Each row is where one point has got to under a steady rotation. How many ticks took it there?
The counts run from 0 to 261.
[ 22 -21 -33  -8   4   9  10 -56  69  16  -7 -11 -52  26  23  -7  -2 -13
 -27  -9  24  10   2  43  21 -34 -29   4  23  11  -3   5  11  19 -29  -6
  47 -51 -38   6  -1   2  32 -28] | 75
[ 30 -32 -21 -26   7  28 -66  -4 -10 -18   1 -10 -36  47   4  -2  -9 -24
  -4  36  15  36 -44 -16  46 -38  -3  24  16  33   7  25 -25   2   8   4
  22 -10  -6  48  49  -7  13 -22] | 60
[ 53 -16 -28   2 -14  -7 -29  16  -7  -3  -1 -26 -13  55  -8 -16  -3 -36
 -25  18   7 -21 -25   8  45 -27 -31  31   9  40  -5 -29  -3 -29   0  26
  28 -33   1  29  65  -6  16 -44] | 213
[ 43 -11  -2 -16  -8  39 -56   6  10 -23   4 -30 -53 -15  31  26 -21  21
 -44  10  38 -16  -5  42  46 -29 -16  39  12  14 -10 -29 -18  -6 -37 -13
  42 -21 -31 -21  24   6  -7   6] | 56
[ 27 -47   3 -15  -8  44 -70   1  11 -15  12 -13 -52  16  -7  14 -23  -8
 -32  22  23  19 -27  18  44 -43 -14  13  33  15  10   2 -34 -12  -5 -22
  36   3 -26 -11  50   1  14 -35] | 58
[ 33 -30 -23 -18  -2   6 -19 -41  57 -39   8 -25 -38  19  15  -4 -30 -45
   3  -7   8  42   1 -13  25 -51  17   9 -32  24  28  51 -34  13 -30  -4
  28  -4  10   2 -11 -22   9 -30] | 184
[ 21  36 -44 -49  -7   0 -15 -52  20 -24 -22 -11 -19  46   3 -26 -13 -12
 -64  32   6  15 -36  26  20 -21  -7  17   8  20  -8   0 -24 -40 -22  -1
   3 -52  15  -9  27  -5 -13  40] | 80
[ 49  -5 -25  11 -32  30 -41 -29 -20 -15   2 -37 -28 -11  25 -51 -18 -49
   5 -14  29  34 -30  20  35  -3  20  23 -21  27   2  -9  30  26 -56   8
  28 -36 -19  11  -8  16   8 -22] | 175
[ 55 -35 -21 -61  -7  40 -23 -23   0  10  14 -10 -43  32   0  -7 -53 -12
  12  -5  50   8  -5  15  45   0  15 -25 -18  29 -11  10  -1 -30 -14  -1
  -2 -15 -35 -19  -1  -8  -3 -53] | 166
[ 32 -45   3  24   8  -2  -2 -56  24 -24  -9 -34 -21  52  26 -30 -16 -32
 -36 -20  15  -7 -47  10  11  -5  13   3  11  50  16  10  -4  29 -28  -9
  59 -37 -13  -5   1  19  19   5] | 218
[ 41 -13  11 -33  -4  -8 -35 -34  14 -46  23 -31 -26   5 -12   5 -51 -33
 -15   8  15  29 -29 -17  60  -6  28  -8 -16  43  25  17  -3 -36 -26 -13
  19   9   1 -26  32   5  10 -57] | 103
[ 52 -21   7 -47   2  34 -36 -34  15 -21   8 -14 -56  20   2  16 -52  -7
  44 -16  62   5   5  21  10 -28   5  16  13  43  13  -3 -18 -17 -37   7
  31 -26 -17  -7 -12   9 -10  35] | 242
[ 33 -40 -26 -47   6  15  -6  -3  49 -15  -1 -32 -41  11  -6   2 -32 -12
 -20  42  35 -15   7  -7  36  -9  -5  19 -15  33  -8 -16 -18 -49  -4  32
 -30 -43  12 -35   2 -31 -31 -33] | 45
[ 56 -34 -11 -31 -22   5 -66 -11  26 -16 -11 -27 -19  17  19 -42 -16   8
 -66  21 -10 -24 -24   3   2  -5  12   4  -6  -9 -24   8 -35  47 -36  -5
   9 -47  18 -12  14 -11   2 -40] | 49
[ 35 -12  -2 -42  -5   3 -21 -33  66  -1 -29 -22 -52  45 -21 -21 -31   3
 -21  26   5  22  -3  16  -4 -27  17 -24  -1  11  -1  20 -17  -2  -7 -35
  33 -30 -14  21   0 -20  35 -59] | 228
[ 40 -71  10 -32 -10   0 -28 -40   0 -41 -22 -19 -46  -5  28 -23 -29  16
 -21  16  34 -21 -18  13  -3 -16  29  21  -9  37   4   5 -71  33 -30   2
   6  -7  11 -12   4 -13  18 -17] | 128
[ 64 -52 -25 -20 -22  22 -60  -8  25 -15  -5  -9 -27  -2  14 -46 -14  -3
 -40   8  -5  -5 -19  11 -20 -17  10   1   2 -17 -24   4 -32  41 -32   5
  23 -54  15   5  10 -27   5 -45] | 50
[ 29 -45 -17 -11  15  10 -32 -19  -1 -22  13 -19 -56  16   7  11   7   7
 -20   9  27 -10 -28  31  49  -2 -31  31  18  60  24 -32 -17 -40 -24  29
  14 -21   4 -14  45  20   5  -7] | 135
[ 35 -27 -61 -18 -21   9 -34 -53  13 -23  24 -26  -1  30 -13 -23 -40  -5
 -46  16   8  26 -44  60  -1 -34  -3 -14 -15  -3 -15   0  12 -21   0  11
  -6 -47   0 -14  25 -29  -2 -11] | 158
[ 32  -6 -18 -49 -29  17 -54 -38  -5  19  16 -31 -43  36  20  -1 -55 -12
  -9   2  19   7  -1   4  71 -40  -8  21  13 -10 -12  13  -2  -2 -13  14
  16  -3 -56 -19  24  14  -5 -22] | 245
[ 23 -33  -4 -45 -18  57 -31  -3  43  -3   9   5 -15  42  -6  10 -37 -47
 -31  11  59  11  -5   4  36 -25   7  27  -4  17 -11  18 -43   8  -4  -5
   3 -27  -8 -29  16 -20 -27  -7] | 122
[ 17   1  -5 -22  19 -17 -49 -38  31 -28  14 -36 -26  10  10  21 -34 -52
  -2  35  -9   6 -33 -33  49 -62 -19  26  17  25  -5  11  13  -4 -38  10
  19 -18 -19 -21  35  22  26 -17] | 181
[ 35 -22 -28 -44  -3  36  -2 -28  32  18 -27  -5 -44  66 -15 -45 -23 -35
   3  25  30  25 -16   6  -4 -12  17 -12 -14  39  -7  -1  -6 -11  -9  -4
  -9 -52  -7  23 -16 -10   9 -44] | 230
[ 23 -12   7 -40   4  -5 -47 -26  36 -44  11   2 -22  11  -3 -38   4 -38
 -60  19  16   5 -18  41   3   5  18  35 -29  35  -4 -12 -22  29 -50   2
 -12 -23  36  -5  49  -4  20 -41] | 193
[ 27  30 -40 -49 -26 -23 -19 -48  27 -21 -34 -12 -20  33  -3 -20 -33   9
 -53  47   1  -3 -25  22   6 -35  -6   9  29   7 -12   7 -32 -35 -19 -10
   1 -47  10 -10  21 -12   7  30] | 81
[ 21   7 -27 -31 -19  31  20 -24  56   2 -34 -33 -41  49   0   4 -23 -14
 -17  18  25  18   6  13  26 -57 -27  16   1  33   4 -16 -51 -45  -6  -2
  32 -27 -13 -15   8  -8  -5  11] | 0
[  3 -43 -12 -23 -10  -2 -14 -40  36 -31   2 -22 -35 -17  -1 -19 -17 -12
 -52  36  16  -1  -9  28  13 -27  12  20 -30  29  -2 -22 -23  -5 -31  12
 -36 -13   4 -57  26  -8  16 -63] | 191
[ 16  -7 -11 -11  -3  29 -15 -32  30  -4 -12 -38 -31  14  40 -41 -12 -49
 -52  -8  -5  -8 -14   4  43 -12  19  18 -44  33 -12 -20   2   2 -63   6
  -5 -31 -12 -58  -6  23 -10 -37] | 111
[ 34 -47 -11 -50  13   8 -19 -11  34 -15  -6 -32 -32  23  -6  -8 -35  -5
 -40  44  16 -34  -8  -9  29  -2   4  18 -17  41  -4 -14 -25 -32 -24  17
 -31 -37  24 -46   5 -11 -26 -23] | 46
[ 32 -17 -18 -38 -37 -16 -40 -36 -21 -42  -9 -22 -43  24  -4 -50 -29 -29
  14  10   5  33 -23 -17  14  -9  24  23 -14  48  32  12 -51 -24 -22  41
   6  -3  32  11  22   5   4 -20] | 249
[ 56 -54 -44  24   0 -29 -21 -20  11 -25   1 -56 -28  29   6  -5 -11   7
 -13  23 -12 -17 -31  13  22 -40 -39  15   7  43  30  -5   1 -36 -12  24
  28 -34  24  20  23  -7  25 -14] | 215
[ 58 -36 -14 -35  -1  -5 -60 -22  -3  16  12 -23 -34  63  -7 -17 -44  -6
  -4   9   9 -51 -10  17   5 -29 -23   7  22  23  -9 -17   1 -32 -29  14
 -16 -21 -13 -30  33  36  14  -5] | 91
[ 28 -14 -46  -4  -1  28  29 -37 -17 -17 -24   7 -28  22  32 -29   5 -47
  -8   8  48  20 -48 -13  36 -22  -6   7  12  69  -2  17 -23 -31 -20   9
  41 -43  -5  15  -2  -9   0   3] | 142
[ 75 -25 -11 -45  -9   7 -41  -9   8  14   6 -10 -33  49 -20 -12 -47  -5
   8   4  25 -49   9  31   2 -31 -29   2  17  22  -5 -35 -13 -51 -26  12
  -6 -28  -7 -34  20  18   5  -4] | 90
[  7  12  18 -32  11  14 -21 -23  58 -31  -9   3 -43  23   5 -15 -40 -58
 -30  11  52  15  -7  -6   7  -7  53  30  -6  25 -12  22  -3  22 -22 -11
  21 -36 -21  13  15 -25   5 -43] | 41
[ 11  21 -48   3  13 -14 -35 -46  21 -45   8 -33 -20  12  26 -17 -31 -42
 -35  15 -20  -3 -33  -8   3 -65  -6  31   1  23 -15  -7   8 -36 -30  38
   2 -41 -11 -25  31 -13 -10  -3] | 36
[ 41 -19 -34 -22  -1  18 -43  -9 -16 -23 -14 -26 -39  37  22  -7 -14 -14
  -6  32  15  33 -42 -19  51 -41  -3  36   8  34  15  28 -36   3   3  13
  23 -25  17  70  27 -15   8  -6] | 61
[ 31 -44 -19  -7   5   9  12 -29  44   2 -21 -30 -61   0  24 -45 -23 -40
  12   3  15 -21   1 -40  19 -30   1   2  -9  50   2  -8  -3 -22 -46  32
   5 -38 -11 -42 -39  15   0 -49] | 109
[ 42 -34 -41 -47  -7  11 -30 -53  26  10  31 -28 -31  12   2  12 -27  23
 -16   6  25 -18  -3  67  37 -23 -38  -3   3   7 -23 -12  27  -7 -30   7
  -4 -33 -19 -30  22   0  14 -19] | 12
[ 50 -42 -43  -9 -19  26 -16   1  -1 -12  17  -1 -50  -6  14  -3   7   1
   3   3  48  -2  -1  44  28 -20 -35  28   7  39 -13 -43 -12 -33 -13  41
  25 -35 -11   8  37 -23   1 -41] | 133
[ 33  -4 -19 -17  19 -22 -42 -45  37 -29  16 -45 -32   5  21  14 -29 -33
  -9  30 -15  17 -20 -22  55 -66 -13  23   2  11   2  38  14  13 -33  -3
  19 -15 -14  -4  16   9  29 -34] | 182
[ 76   7 -24 -43 -35 -18 -58 -10  -1  -2 -22 -37 -47  29   0 -45 -40  17
  -6  13 -24 -10   3 -10  22 -18  -8   9   5   7   8 -18 -29 -42 -27  25
  21 -23  15  -3  10  11  -5 -18] | 170
[ 41 -23 -10  -5 -55 -18   4 -38  23  -7 -18 -30 -49 -47  17 -31 -27 -33
   3   0  31  -7   4   6  24 -15  -8  21  19  26  -8 -13   8  17 -49  24
  39 -25 -23 -21  -6   7  29 -51] | 253
